One hidden turn or mirror swaps the rows below in pairs. Which row is each named row swapped with?
zuka: [ 10.6 -17.2  11.7   1.5   6.5  -5.9   1.8   0.9 -20.1  -0.8  -6.6  23.1
 -11.4   8.4 -18.9  -5.3  -4.8]
rimo: [-14.6 -15.7  -0.9  -1.1   2.5 -13.6   0.7 -24.3  -3.9  -3.2  19.7   7.1
   7.6  -9.3  -4.1  -0.2  -4.7]
Varip: [ -0.7  -9.1  -8.8   0.9  15.9 -14.2  -9.5 -12.2 -26.3  12.7  16.2  27.3
  13.9  -9.9   0.4  -0.2 -20.6]
goti: [  6.3  -8.8  -4.2  -3.0   6.7 -15.6  -3.3  -3.8  11.5   8.0 -10.5  31.3
  10.7   4.6  -6.2 -12.6   0.5]
deg: [  0.7  -2.1  -7.8  10.0  -1.0 -19.6   7.2  -5.9 -10.8  -9.2   0.7  30.8
   9.9  -8.8  -9.9  16.8  -3.6]
suk: [-20.2 -19.3  -1.4  -3.2   0.8 -14.2   0.6 -23.1 -11.9  -2.2  17.1   8.0
   5.3  -4.8  -1.0  -3.0  -6.1]
nodus: [ -2.6  -7.8  -6.4  -0.5  18.4 -16.5  -3.7 -10.3 -25.2  10.8  14.9  28.0
  18.1  -7.0   3.2   3.3 -19.7]
vipu: [-14.7   2.1 -11.6  16.6   5.8 -16.8   3.6  -5.9  -9.5  -2.0  -0.9  38.0
   6.3  -9.0  -4.8  18.4 -12.9]
Fakan: [-10.8   5.2   5.6   2.5  15.0  -6.3  -6.8  13.4 -19.7   7.5  -0.1  32.5
  -6.2   3.3  12.2   2.1  -7.8]
Kele: [ 13.9 -17.6   8.7   3.9  13.1  -4.2   2.5   0.2 -15.0   5.0  -2.8  21.2
 -13.2  10.7 -18.2 -10.2  -6.5]
Bobap: [ -5.0 -20.5   6.5 -10.2   2.3 -11.0  -2.2  -0.3  -0.8  12.4  21.8  35.3
  -2.1  -5.4  -3.6 -18.5 -14.2]
kuv: [-17.5  -9.2  -5.7   8.3   2.4 -15.9  -8.7   1.3   9.2  16.3   6.6  19.0
   8.5 -10.7  16.5   8.3  -8.0]
loko: [ -4.6   4.0   6.7   9.3  13.6  -7.0  -9.7  16.0 -16.4   0.8  10.3  31.1
 -13.7   0.6   8.5  -7.2   2.4]
zipe: [  9.9  -9.9  -2.1   5.6   7.8 -10.5  -4.2   5.5 -10.8   5.8  -8.2  24.1
 -15.7  19.5  -8.4 -10.8  -5.2]
Bonan: [ -9.1 -21.1  -8.9   6.7   0.7 -15.5 -13.3  -3.0  -8.3  -0.1  16.2  28.3
  -8.9 -15.4 -19.9  -6.1   4.2]
Sepu: [  1.6  -3.4  16.4  21.5  17.6  -0.3  -2.6  -5.8  -0.9   4.1  -3.9  26.3
   8.2   4.5   9.9   4.0 -25.5]
Katan: [ -1.1  -7.1  -7.2  15.2  -0.3 -20.6   5.2  -3.4 -13.3 -10.1  -5.4  29.9
   7.7 -12.5 -12.4  13.5  -3.8]
viko: [ -2.5   2.4   6.2  11.6  17.7   8.4   1.1   0.1   8.4   6.2  -9.5  13.4
  -9.4   0.6  -3.9 -14.1 -18.9]
bul: [ -7.2   3.6  12.3  16.2   6.0  -9.1   9.9   5.1  -3.3   5.6  -3.4   5.6
  -3.8   4.3  11.7   5.5 -21.2]
Delu: [ -7.3 -20.6   2.9  20.4  -5.2  -8.1   1.7 -19.7  -6.4   5.7   9.9  27.5
  11.5 -20.7   6.6  -1.1 -10.4]
bak: [ -2.6   6.7  10.6   6.4  10.3 -11.0  -7.5   9.6 -21.4   2.2   9.4  32.9
 -13.3   0.9   9.5  -1.9   0.8]
Liki: [ -6.3  -3.6  -7.5  15.7   1.8 -25.7   5.8  -5.2 -15.6 -10.5   0.9  32.0
   8.9  -7.1  -6.0  13.3  -2.4]
fup: [ -3.2  -2.5   8.0  18.5  -4.8  -1.2  -6.1   3.3   7.3   0.7  -3.0  20.3
  -9.7 -21.5  -7.2 -14.7 -10.7]
bagom: [ -2.2   3.0   7.0   6.1  11.8  -8.6 -12.5  10.9 -16.0   5.8   6.4  34.7
 -15.4   1.4   5.5  -4.4   6.0]
megak: [  6.8 -20.2  11.6  11.4  -2.6  -9.2  12.7 -13.0   8.1  20.0  12.2  27.9
  -6.0  -2.1  -4.3  -2.3 -18.3]
mok: [ -8.7 -23.8 -14.9   2.2   1.3 -11.6 -11.1  -7.6  -5.3  -2.0  11.2  21.7
  -4.8 -19.6 -21.1  -2.0  -3.5]
neke: [-18.9  -8.4 -17.5  -1.0   7.8 -10.6  -4.2  -3.9  12.2  17.7   6.5  19.7
  -5.5 -17.2  -9.3   1.2 -13.5]
bute: [-10.5   0.3  -6.1   7.0  18.0 -20.3 -10.3 -13.5   4.2   6.4  17.8  27.5
  17.3  -6.3   9.4  -0.5 -14.1]
tavu: [ -2.0 -19.2  12.9  14.8   7.9  -6.6   6.5  -1.4  -7.9  19.5   2.9  25.1
  -1.4  10.9  17.5 -10.9  -1.3]
Zud: [  2.2  -8.0   0.1  -3.7  23.0   0.6   5.2 -11.4  -3.3   6.3  -9.9  20.8
   3.2   9.2 -13.8  -5.0 -25.4]
Gubiz: [-13.1  -6.2  -6.0  23.7   6.5  -6.2   5.1  -4.6 -19.0  12.4   2.3   8.4
 -18.3  10.0   2.6   6.7 -12.3]
Ropa: [ -7.9 -21.5 -12.6   4.1  -1.2 -11.1 -11.3  -8.1  -8.0   0.1  12.9  18.9
  -7.2 -21.6 -18.8  -6.1  -0.5]
lutil: [ -2.3  -4.9   6.1   2.6  24.5   7.3   0.3  -4.0  -4.9   3.8 -13.5  18.3
  -2.0   4.7  -8.1  -9.1 -27.0]
pulo: [ -0.8 -12.0 -12.6   9.2  -6.2 -14.9 -15.4  -5.4 -10.5  -3.6   8.4  27.1
  -3.4 -24.3 -15.6  -5.3 -14.6]
ves: [ -0.9 -13.1  19.2  11.0  19.8 -10.9  13.4   2.5  -8.8  10.1  18.6  12.2
  -8.1   7.7  -4.4 -12.6 -15.0]
Pubol: [-23.3  -8.0 -13.5   2.8   8.3  -3.6  -6.1   0.9   5.8  13.6  10.5  13.2
 -13.1 -18.5  -8.2  -5.7 -16.1]
baf: [ -4.0 -13.8  17.0  12.3  17.1 -13.5  14.8  -3.1 -13.4  11.5  21.9  18.3
 -10.1   6.7  -6.3 -10.9 -19.1]
gitu: [  0.1  -3.5   9.0  20.7  19.1   3.5   0.1 -12.4  -1.9   0.6  -5.4  23.3
  10.9   4.3   5.7   5.4 -25.0]
lefif: [ -7.2  -5.4 -14.8  -5.1   9.7 -11.2  -3.4  -6.5  15.1  12.3   1.7  19.2
  11.0 -17.4  -8.0  -4.8 -12.7]
fuf: [-14.3 -29.9   2.8   7.3   4.7  -4.1  -7.1  -8.5  -2.3  -1.7   2.7  14.1
   6.5  -3.2  10.4 -22.6  -7.7]
lik: [-13.8 -23.6   4.1  14.4  -6.2  -2.5  12.1 -12.7  -0.2 -10.0  -2.1  18.2
  -5.7   6.6  -9.3  -8.9 -13.7]
doni: [-17.4  -2.4  -3.0  24.1   7.4  -5.4   5.2  -3.8 -16.6  10.7   6.2  10.4
 -17.2   7.6   5.8   7.8 -11.8]
Vifev: [-17.4  -8.9  -6.5   5.5   7.5 -12.8  -6.7   7.5   6.4  22.2  10.4  18.0
   4.7 -11.3  15.3   6.8  -9.1]
kibep: [ 10.8 -17.0   7.7   1.5  14.4  -0.4   0.3   4.3 -12.5   6.1  -2.3  21.2
 -18.0   9.6 -17.3  -8.2  -8.4]

Swapped with viko: lefif
Swapped with ves: rimo
Swapped with fuf: megak
Swapped with Katan: bagom
Swapped with Fakan: vipu
Swapped with bute: bul
Swapped with suk: baf
Swapped with Liki: bak
Swapped with zipe: pulo

